Each path below is one point turned by a fixed rotation once a step. After each direction that follows a path, write how fast that rotation turns it, in degrees each step (0 if it stays still).
Each turn is a multiple of 5 degrees from 10 to 175, or 0.
Each row of a path follows its step; steps can be skipped.

step 2: [ -5   9 -10   0 -14  -3   2 -17  13  14 -11   0 -22   3  -3  11  20  -5
 -15  -9  14   6 -10   7   9 -10  12  12  -3  -3  -2  -3  19 -10   0   7
  -9   1   3   9 -34   1  22  18  -7   1  -7  -6 -13  -6 -17  12 -12  -8
  -1  31 -14  -1  17  -4 -24  -2  18  22 -12  -7  17  -2   6   4  -7  -4
 -10   6  -4  15  -9 -16]
step 6: [  9  -1   7  12  12  -5 -16 -11 -14  -3   4   2  20   8   8 -13   0  -3
  21 -10  -1   0   2   4  13 -15 -11 -17  11  26 -18  19 -17   9 -11  10
  18  -8  -6  19  -8  -1  -3  21  14   2 -24  -9   5   2 -10  -4   1  15
  -5  -2  13  22 -20  20  -3   8   1   0   8  16  -4  -7 -13   8 -18 -20
  -4 -17  -4   7   6   2]
step 10: [-13   6   8  -5  -8  -3  15  -6 -11  15 -12 -16  13  -4  -3   1   2   6
   7  10  -6  13  -1  -2   2 -19   4  -3   0   8 -11 -13  18  -9  11 -29
  -4  -5   3 -21  -7  -5  10  -2   4  -7   1  20   1  11  28  -1   2  -7
  16   9  12  15 -14 -12   9 -17 -30   7   2  -8 -10  -9 -11  -9 -24  30
  12  17   2  -8  -2  -5]
step 14: [ 13  16   4 -27  -6 -24 -14  -1   7  -9  -2   4  -2 -16   1  -9  11   6
 -12   8  19   4   3   9 -29   1 -17   8  -6   7  -4 -13   2   9  -6 -10
  23  28  -6  -8  12 -17  -6 -10  -3  20  -3 -14  -2  -3  -4 -12   4  -9
   1  14   5   4  19   6  -5   7   6   5 -12   7  10  -1 -23 -11  23  -9
 -20   9  -3  16  -3   5]
step 23: [-17 -15 -24   0   2  -8  -8   0   6   2  12  -5   0   8  14  -9 -11  -2
 -15   6  -1  -6  22   1  -6  18 -13 -11   7   4  27   4   9   6  -4   2
 -12  -1  10  -4  -6   7   0  -3   3 -11  -3   4 -17   2  15  -3  -9  18
 -26   4   1   6   7   5  10   3  -4  -2  33 -15  -7  16  -4   8 -10  -8
 -45   8   5   5 -23   1]
step 24: [  3   7  13 -10  -8  19  15   9 -18  -9  -6  -9  -9  -1   0  -9   9  -5
  -1  -3 -19  -3  25  -2  -5  -6  -1  10   8  29  -1   8 -18 -21  -4   9
  21 -12   2  25 -20  -5  -2   7  11   2  -6  13  -8   4 -27  -7 -10  11
   5  -4 -16 -16  -2  15  -3  19  14  -5 -14   4   8 -10  12  -5 -10 -23
  -3   7   1  16  20   0]
step 27: [ 11   8  -9 -13 -10   7  25  -2   7  -9 -24   7 -11  17  13  -1  10 -24
  24   6 -19  13  -9  -9  21  10 -23  22  -2 -11  -1   8  -8 -30  18  10
  -6  -1  -7   4   1  -7   5  -3   0  -3   4   3   1   9   3  -8 -19  -1
   2   7   9  -5   5   3  16  21   7  18 -16  -1 -16  -2  -7   4   5 -11
   2 -13  -1  -8  15 -15]
step 31: [ 12   9   8 -14   2 -24  -3   4  -2   1  13 -21 -14  -5  -4  14 -27   5
   8 -21 -13  38  -2   8  11   7   6   8   4  -3 -21  -7  24  -8 -18  -1
  11  -6  14   7  -6   3  -6  12  -2  -1   3  -8  -5   2  -8  23   9   3
   3 -14  -7  -8 -16  15  -8  -5   8 -22  27   0  14  10  -8   2   4  -5
   2   9  -5   2  12  -5]
Directions:
[ 2 -1  1  1 -1 -1  0 -7 -1 -1 -1  4  1 -1  7 -3  1  6  0  3 -2 -1  1 -4
  1  0 -1  1  0  1 -6  2 -2  1  3  1  1  3 -6  0 -2 -1  2 -1 -1 -1 -2  1
 -1 -4 -1 -1  1  0 -1 -2  0 -2  2  2  3  2  6  0  1 -4  4  3 -2 -4  2 -4
  4  2  6 -3  6  5]
140
[ 5  1  1 -3  2  0 -2  1 -2  3 -3 -2 -4  3  2  7 -1  3 -1 -2  5 -2  2  0
  2 -2  3  6 -2  0  4  0  1 -3 -4  1  1  3 -6 -2  2  3  0  5 -7  0  2  3
 -1  0 -1 -1  1 -3  2  2 -3 -1 -4  2 -4  0  4 -5 -1  0 -3 -1  5  0  2 -4
 -2 -1  0 -3  3  1]
110
[-2 -6 -2 -1  2  1 -3  1  2 -2  3  5  3 -4  0 -1 -4 -3  1 -6  1  1  3  3
  3 -3 -4 -7 -4 -4  0 -2  2  1 -1  0  0  6  1 -2  0  3  0  2 -1 -1 -1  0
  0  3 -5 -2  0 -1  1  0  3  2 -1  5  1 -3  2 -2  4  3 -4  5 -3  1  4 -2
  1  6 -1  3  3  0]
130
[-2  2 -3 -4 -6  1 -3  2 -4  0  1  2  4  4 -2 -3  0  2  0 -2  1 -2  2  6
 -1 -1 -5  2  5  5 -3  1  0 -1 -5  5 -1  0  4  0  2 -2  0 -2  0  2  1  1
  0  3  1 -1  1  5 -2 -3  2  3  3 -3 -3  0 -2 -7  0 -2  3  0  1  3  4 -6
 -1  2  2 -3  0  1]
40
[-2 -5  2 -2  2 -1  1  1 -3  0 -3  3 -5 -4  2  0 -4  0  0  5  5 -3 -6 -1
  0 -2  1 -1  3  0  2 -2 -2  3 -5  5 -4 -3 -1  1 -3 -3  3  1 -2 -3  0  2
  3 -3 -8 -3  3  1 -2 -4  1  1  3 -4 -1 -3  2  2  0 -2  2  0  1  3 -1 -1
 -3  0 -2  4 -3  0]
20
[ 7  0 -7 -1 -4 -3  1 -4 -1 -4 -5 -1  0  0 -1 -1 -1  2 -4 -1  2  1  0 -1
  0 -5 -4  2  4  0 -2 -1  4  2  3 -2 -2  2  2  1  2 -1  3  3  2  1 -5  1
  3 -4 -1 -2  2 -3  0  3  1  3 -3  3 -2  0  1 -2  1 -2 -1 -3 -5  1 -5  1
  2 -3 -3 -1 -7  0]
90
